(in the rows, 128 means zero)
One turn sends every row of this set to another row. A few are shown first. Where does it send the rows asked after them?
madag: [171 129 122 105 142 105 131 111 132 140 143  72 155 121 151 144 153 120
 112 120 104 134 125 108 133 102 100 149 154  89 101 126 165 128 177]
Bof: [170 134 115 135 157 125 122 136 137 134 139  88 151 123 139 149 152 118
 126 122 125 115 111  94 124 106 127 141 158 106  92 131 166 139 175]
voz: [162 104 116 119 138 131 120 110 167 133 161  78 128  83 129 110 132 116
 129 143 113 116 126 106 124 107 111 134 143 123 102 148 131 101 137]
dum: [185 123 135 114 142 123 144 113 121 144 127 101 147 137 150 145 140  92
 109 112 102 120 123  95 140  96  94 164 153 107 120 126 163 137 160]
Rufo: [187 123 127 143 146 142 134 132 128 139 128 117 142 131 135 145 141  95
 123 116 122 105 109  87 129  99 116 153 156 128 113 128 162 139 152]
Naz: [161 126 120 139 148 141 153 100 160 122 127  93 156 103 114  94 116 106
 147  90 106 130 123  97 190 108 117 139 175 108 116 108 149 124 138]
Kur: [153 148 117 139 159 132 132 159 138 109 130  78 131 138 134 164 119 114
 129 122 109 149 113 113 123  99 110 112 175 111 123 125 172 140 150]
mika: [165 118 110 142 157 142 115 137 158 130 148  91 134 101 127 126 140 116
 136 136 131 105 114  93 118 107 134 132 154 126  92 144 144 122 150]
muz: [152 124 123 127 134 136 134 131 164 110 153  73 113 101 119 129 110 117
 133 143  96 155 124 124 123 105 104  94 163 136 129 138 137 103 120]
vube: [151 132 132 102 133 114 145 119 150 114 147  60 121 115 133 135 118 115
 120 137  79 170 133 131 133 101  87 105 163 114 133 133 145 108 136]
dofe: [149 140 130 112 162 131 174 144 128 108 132  76 145 123 109 145 115  90
 109 100  97 143 130 121 130  85 106 108 186  81 111 145 154 126 146]
tid: [152 134 112 139 157 149 155 155 135 106 136  84 144 113 106 151  98  92
 117  97 114 129 120 117 122  84 103 108 184  86 115 141 162 124 131]
zipel: [162 126 122 136 145 137 154  96 159 123 128  90 156 105 116  95 118 107
 144  89 103 133 124  98 191 108 114 140 175 106 117 108 149 122 139]
Givob: [165 126 110 147 129 151 153 141 143 109 147  91 139  92  97 145 101 105
 121 102 113 133 115 123 119  89 105  94 181 103 117 134 154 104 121]
budog: [151 146 129 109 150 113 144 136 135 114 134  64 134 138 141 157 123 113
 118 124  87 167 128 123 134  98  91 117 171 100 129 124 165 132 154]
fur: [153 135 113 151 149 146 125 156 155 106 142  84 118 115 121 147 110 116
 139 135 115 142 111 113 118 104 118  99 171 134 123 133 154 123 129]
bupat: [158 139 139 104 138 123 181 124 133 113 142  77 142 111 100 134 127  98
 108 108  85 154 131 131 133  91 108  92 182  96 111 141 142 109 143]
mebe: [162 128 122 136 146 135 155  97 156 123 126  91 159 107 117  98 119 107
 143  87 103 135 123  99 192 108 116 141 177 104 117 107 152 126 142]
Limop: [179 109 144  96 131 119 149  94 134 145 140  93 136 117 145 122 136  91
 108 124  90 128 133 104 144  98  86 159 146 115 124 137 141 117 145]
Bukeg: [166 111 123  95 128 109 130  93 150 140 157  67 140  95 144 121 139 118
 115 133  95 135 134 115 134 103  90 144 145 100 108 137 143 105 153]
Pifos: [162 128 120 142 152 141 152 103 157 121 125  94 157 107 115  96 119 106
 146  87 108 130 121  96 190 109 120 139 178 107 116 108 151 127 140]
Sozop: [184 109 130 142 138 150 133 124 145 138 140 118 126 109 124 122 135  94
 130 129 120 101 111  90 126 103 124 141 152 147 112 140 138 120 133]
rovu: [161 130 121 139 149 137 155 101 155 122 124  93 159 110 117  98 121 106
 145  87 105 132 122  97 190 108 118 141 178 105 115 106 153 128 145]
Vep: [178 100 139 113 129 135 144 101 149 141 147 103 122 101 129 108 131  92
 122 135 100 116 128 100 136 102 104 146 144 140 121 144 127 107 129]
Deko: [168 130 128 126 118 135 168 123 142 114 152  86 139  93  93 134 117 108
 116 110  95 148 122 132 125  94 107  84 180 109 115 134 142  94 126]

vube turns into budog
Pifos turns into Naz
Where do these go?
Bof turns into mika
Deko turns into bupat
dum turns into Rufo

